128 stands for zero in the data rows.
Some points:
[125 119 139 153 125  98 127 106 143 154 148 152 141 125  88 123 137  88
 144 141 100 140  92 122 156  85 109 167 146 104 142 164  68 122 193 104
 141 111 151 112  94  71 140 130 118 129  97  73 156  99 108 158 140 115
 149 109 101 149 116 123 166 100 151 103]
[ 90 109 186 115 129 143 135 143  79 126 170 123  99 123 125 143  78 134
 120 133 110 127 158 150 122 106 125  82 154 142 110 123 166 112 145 163
 135 134 149 119 114 157  95 174 119 136 105 106 107 100 149 135 131 155
 162 165 134 133 108 159 139 120 104 140]
[120 162 135 122 139 162 145 165 129 142  77  84 103 100 122 128 117 101
  93  97 116 144 101 134 149 163 143 131  73  87 109 147 120 121  91 102
 137 127  85  82 136 116 145  92 165 139  78  86 125 106 140 160 144 108
 101 109 133 123 116 134  85  75 114  97]
[ 96 135 129  99 126 110 103 146 125 109 107 118 102 159 116 102 132 127
 114 143 143  69 172 102 126 135  89 161 133 179 149  96 134 168 120 125
 135  90 138 133 138 125 139 129 109 125 118 171 171 140 162 152  99 127
 149 107 128 129 110 101 109 138 142 127]
[124 116 119  89 128 130 125  73 119 113 116 137 181 138 148 149 146 128
 104  80 148 120 136 126 144 103 141 126 122  90 121 140 115 131 125 155
 117 108 164 140 134 111 121 153 129 124 150 146 101 134 158 106 165 139
 125 144 119 105 110 102 108 137 143 125]
[130 132 118 140 112  93 135 134 150 133 117 169 166 117  91  94  86 104
 160 167  80  98  76  96 148  76 136 105 126 120 149 141  98 115 134 156
 117 156 140 122 112 101 105 138 138 118  88 102 155  97 118 133  57 118
 149 124 102 127 122 107 123 123 165 112]
[169 100 124 113 107 151  89 122 170 142 117  99 170 153 159 125  96 127
 128 145  81  81 160 116 163 184 153 104 167 157 126 128 177 128 150  80
 104 127 157 103 106  87 124 130  77 131 163 112  92 138 118 133 146  65
 155 142  98 138 166 111 128 110 149 136]
[187 147  85 129 136 145 141 123  74 137 155  97 133 187 108  91 134  92
 148  92 119 145 166 147  96 144 169 130 153 138 176 137 158 111  99 165
 126 145 117 150 140 141 121 171 137 102 143 122 165  77 113 102 143 115
 150 118 136  91 116 107 149 121 136 124]
[ 94 142  66 121 158 135 105  90 122  99 132 122  86 148 134 120 136 129
 120 103 132 104 135  89 152  87 122  98 126 133 125 123 137 112 137 129
  93 120 113 128  72 124 118  74 103 128 163  96 103 138 149 143 117  89
 101  91  96 121 129 148 131 146 101 126]
[124 131 102 111 140 104 102 145 141 145 144 131 135 154 109 144 178 145
 132 134 117 119 119 138  94 116 127 132  85 148 132 133 170  87 168 153
 103  94 119 122 130 121 124 109  90 101 127 144 110 125 139 162 111 120
 115 126 151 107 149 133 112 143 110 106]
[157 118 162  85 121  98 151 122 122 104 152 128 125 121 133 135 150 148
 115 143 148 126 133 116 111 104 108 126 118 159 148 139  78  76 177 106
 132 144  70 124 149 139 117 137 185 115 142 128  64 126 160  93 138 121
  99  98  95 121 126  92 122 158 112 142]
[143 134 114 117 128 126 123 117 101 142 157 100 111 103  91 140 188 175
 133 101 125  63 105 137 122 117  99 155 117 134 128 129 137 140 103 151
 173 135 128 107 103 143 146  97 138 119 125 145 124 170 203 133 105  96
 144 119 122 191 138 159 115 151 117 153]
[123 127 143 141 149 126 127 152 174 121 151 154 143 135 139 138 151 148
 158 153 181 159 125 142 183 174 149 144 151  86 130 129 144 134 150 124
 143 136 138 113 125 159 122 145 157 144 167 118 181 113 138 103 165 164
 138 139 148 155 112 163 146 173 160 135]
[134  93 158 170 129  98  90 115  98  84  92 111 129  78 154  96 163  97
 132  93 136  96 103  89  95 130 113 125 120 110 101 108 138 130 131  85
  92 145  91 126  98 172  77 141 112 132 101 132 125 135  92 113 124 150
 116 112 107 119 108 116 116 126 126  97]
[125 120 150  99  63  79 170  93 119 163 123 163 132 148 129 155  82 118
 125 134 154 125 118 133 118 139 110 121 132 125 139 132  93  98 103 109
 121 117 129 104 105 164 130  97 116 107 115 170 114  95 106 102 141 137
 144  99 133 132 122 138 106 121 123 134]
[119 124 114 136 120 156 128 159 145  92 149 123 184 136 161 137 122 149
 101 135 111 171 125 114 123 148 135 163 144 129 147 122  78 152 109 159
 160 170 117 178 152 131 130 102 147 133 164 152 131 117 110 165 146 149
 114 124 157 133 126 160 111 135 119 112]
[113 111 125 180 139 126 134 145 115 160  82 110 111  91 106  79 126 124
  90 136 123 146 109 107 122 124 120 131 105  37 137 122 182 145 150 101
 131 133  63 116 127 108 118 106 130 121 137 162 123 137 113  91 138 145
 131 145 112 121 110 152 126 120 118 123]
[134 127 128 124 130 128 138 126 184 178 114 125 132 117 132 157 136 128
 153 167 129 135 142 149 144  97 107 163 141 134 126 184  97 120 109 135
 127 140 154 159 106 120  98 135 170 133 103 122 163 112 104 133 158 163
 152 129  83 141 134 119 165 127 123 126]
[122 128  81 110 142 133 147 144  93 122  85 134 125  91  77 154 117 122
 127 112  98 148 132 111 131 138 138 123 113 141 101 101 124 120 117  80
 128 121 101 110 139  82 147  85 142 160  99 129 138 120 113 149 152 150
 125 134 126 140 117 160 100 130 139 155]
[156 127 144 238 143 139 173 145 125 142  91 158 159 129 111 144 137 136
 157 130 156 129 129  77 156 160 135 153 151 120 126 169 194 152 183 134
 148 124 146 141 135 177 143 152 164 145 121 152 130 167 123 118 136 160
 122 146 142 134 124 159 133 115  96 142]
[116 123 150 132 102 192 116 106 126 129 138 176  88 122 178 130 126  99
 154 135 148 146 160 141 118 110 161 147 108 153 137 120 166 116 137 127
 155 129 152 112 143 124  94  50 122  82 108  96 138  99 130 103 120 118
 127 187 181 115 184 105 122 137 128 155]
[ 88  57 107  95  77 110 123 106 128 115 123 114 131 136  80 133 101 158
 114 115 125 123 102 138 129 115  86 131 102  94  93 168  96 128  73 107
 107  90 149 121 132 148 108 137 106 104 110  84  97  76  89  72 130 127
 105 115 119  99  90 106 132 143 114 126]
[132 202 111  89 110 131 142 126  98 156 138 143 152 104 125  96 134 101
 115 132  96 138 125 128 101 157 106 103 108 122 104 138 132 154 147 128
 126 105 133 113 122 139 162 134 142 126 129 109 126 147 111 160 134 157
 101 136 140 106  90 112 165 150 129 125]
[152 144 134 112 134 162 102 198 106 109 176 139  97 177 164 148  86 142
 155 108 158 159 106 109 111 133 141 124 132  48  71  86 120 138 107 143
 112 136 154 156 105 106 184 171 101 112  59 201 133 153 122 128 105 110
 102 146  85 106 122 110 147  79 127 153]
[100 116 105 157 153 119 110 110 131 146 135 122 117 107 132 149 133  89
 139 131 163 138 150 101  94 127 158 128 139 105 126  88 151 127 105 170
 127 111 116 107 128 111 105 113 131  87 170  85 155 146  83  77 116 105
 111 120 164 122  97  93 101 116 114  86]
[147 124 126 153 128 155 112 120 116 119 140 105 202 119 171 135 106 111
 131 151 163 151 146 171 128 105  93 108 101 137 137 155 124 145  90  96
 145 133 158 152 133 133 128 178 115 149 166 143 135 110 148 152 148 120
 112 128 142 169 154 129 101 141 114 122]
[125 130 151 119 152 147 143 114 177 149 144 109 159 108 144  89 145  98
 117 128 133 155 132 166 155 109 108 138 184 169 102 117  90 127 113 122
 188 130  89 139 181 119 102 147 109 136 138 165 134 186  85 180 104  97
  94 155 165  99 125 165 118 128 114 127]
[136 154 136 151 149 129 101 135 126 151 117 110 120 190 159 146 155 137
 128 140 101 116 132 153 118 127 157 122 135 159 113 142  94 171 149 113
  83 156 124 103 131 123 145 134 123 150 143 119 132 143 147 134 115 149
 117 146 148 126 123 119 109 151 157 141]
[116 160 107 114 125 114 126 139 120 130 145 163 116 121 114 124 200 205
  93 167 171 103 121 153 139 119 130 153 135 135 131 121 171 162 116 147
 125 140 125 137 146 152 144 111 137 153 137 133 135 153 153 167 127  81
 198 111 115 107 148 114 109 108 128 165]
[139 179 109 133 181 124 144 129 146 117 116 141 111 101 122 110  85 161
 113  86 128 127 175 132 118 180 136 161 106 172 120 132 111 162 150 142
 101 147 151 121 167 118 121 165 107 155 124 135 146 123 103 111  93 195
 116  86 125 166 139 159 133 171 184 126]
[140 129 116 127 107 115 101  93 159 111 138  86 124 100 119 130 137 106
 106 117 121 140 115  98 132 130 116 100 137 133 130 115  78 128 103 112
 144 115 125 129 197 104 120 130 148 125 138 139  88 129 135 144  78 176
 134 122 129 122 149 153 138 114  68 146]
[119  99 143 125 111 164 118 151 125 160 126 163 124 159 118 108 123 102
 176 113  87 146 149 138 146 139 185 117 137 132 168 128 180 105  90 124
  96 150 125 154 157 143 168 144 117 136 157 125 112 157 131 133 149 107
 141 113 150 169 171 118 204 116 139  83]
[ 93 112 187  91 132 114 134 114 118  75 122 116  81 129 119 144  65 101
 154 147 114 131 106 189 124 141 138 114 125 148 141  94 149 138 164 168
 157 117 121 197  86 141 123 134 127 155 131  79 103 138 134 106 139 162
 152 138 153 106 180 132 135 102 122 168]
[146 123 151 134 114  74 188 155 124  92 111 149  64 132 164 139 112 166
 113 132 117 164  87 141 118 141 123  87 158 132 110  85 104 105 116 111
 118 118 181 125 117 121 138 135 142 112 128 171 133 127 117  94 123  85
  64 135 123 135 154  97 131 138 139 103]
[144 126 126 157 140 149 130 117 152 113 129 109 128 122 138 145 163 183
 118 138 148  98 138 127  96 119 115 106  97 168 176 123 106 101 127 151
 133 126 107 123 121 148 179 101 105 156 136 129 135 147 175 135 141 108
 161 164 116 121  97 125 147 118 156 140]
Along one direction, these points spread out more than along any other. Take the direction at right angles to it along which they spread out most. Go by this last direction. How far along it is each point below, from 0 to 99? The average is 50, and the first point in the table lies past the average. One standard deviation of the points above along it is 16.
[119  99 143 125 111 164 118 151 125 160 126 163 124 159 118 108 123 102
 176 113  87 146 149 138 146 139 185 117 137 132 168 128 180 105  90 124
  96 150 125 154 157 143 168 144 117 136 157 125 112 157 131 133 149 107
 141 113 150 169 171 118 204 116 139  83] 75
[143 134 114 117 128 126 123 117 101 142 157 100 111 103  91 140 188 175
 133 101 125  63 105 137 122 117  99 155 117 134 128 129 137 140 103 151
 173 135 128 107 103 143 146  97 138 119 125 145 124 170 203 133 105  96
 144 119 122 191 138 159 115 151 117 153] 8
[ 90 109 186 115 129 143 135 143  79 126 170 123  99 123 125 143  78 134
 120 133 110 127 158 150 122 106 125  82 154 142 110 123 166 112 145 163
 135 134 149 119 114 157  95 174 119 136 105 106 107 100 149 135 131 155
 162 165 134 133 108 159 139 120 104 140] 66
[132 202 111  89 110 131 142 126  98 156 138 143 152 104 125  96 134 101
 115 132  96 138 125 128 101 157 106 103 108 122 104 138 132 154 147 128
 126 105 133 113 122 139 162 134 142 126 129 109 126 147 111 160 134 157
 101 136 140 106  90 112 165 150 129 125] 50
[157 118 162  85 121  98 151 122 122 104 152 128 125 121 133 135 150 148
 115 143 148 126 133 116 111 104 108 126 118 159 148 139  78  76 177 106
 132 144  70 124 149 139 117 137 185 115 142 128  64 126 160  93 138 121
  99  98  95 121 126  92 122 158 112 142] 32
[ 94 142  66 121 158 135 105  90 122  99 132 122  86 148 134 120 136 129
 120 103 132 104 135  89 152  87 122  98 126 133 125 123 137 112 137 129
  93 120 113 128  72 124 118  74 103 128 163  96 103 138 149 143 117  89
 101  91  96 121 129 148 131 146 101 126] 25
[187 147  85 129 136 145 141 123  74 137 155  97 133 187 108  91 134  92
 148  92 119 145 166 147  96 144 169 130 153 138 176 137 158 111  99 165
 126 145 117 150 140 141 121 171 137 102 143 122 165  77 113 102 143 115
 150 118 136  91 116 107 149 121 136 124] 69
[134 127 128 124 130 128 138 126 184 178 114 125 132 117 132 157 136 128
 153 167 129 135 142 149 144  97 107 163 141 134 126 184  97 120 109 135
 127 140 154 159 106 120  98 135 170 133 103 122 163 112 104 133 158 163
 152 129  83 141 134 119 165 127 123 126] 63
[122 128  81 110 142 133 147 144  93 122  85 134 125  91  77 154 117 122
 127 112  98 148 132 111 131 138 138 123 113 141 101 101 124 120 117  80
 128 121 101 110 139  82 147  85 142 160  99 129 138 120 113 149 152 150
 125 134 126 140 117 160 100 130 139 155] 41
[100 116 105 157 153 119 110 110 131 146 135 122 117 107 132 149 133  89
 139 131 163 138 150 101  94 127 158 128 139 105 126  88 151 127 105 170
 127 111 116 107 128 111 105 113 131  87 170  85 155 146  83  77 116 105
 111 120 164 122  97  93 101 116 114  86] 57
[144 126 126 157 140 149 130 117 152 113 129 109 128 122 138 145 163 183
 118 138 148  98 138 127  96 119 115 106  97 168 176 123 106 101 127 151
 133 126 107 123 121 148 179 101 105 156 136 129 135 147 175 135 141 108
 161 164 116 121  97 125 147 118 156 140] 24
[125 119 139 153 125  98 127 106 143 154 148 152 141 125  88 123 137  88
 144 141 100 140  92 122 156  85 109 167 146 104 142 164  68 122 193 104
 141 111 151 112  94  71 140 130 118 129  97  73 156  99 108 158 140 115
 149 109 101 149 116 123 166 100 151 103] 61
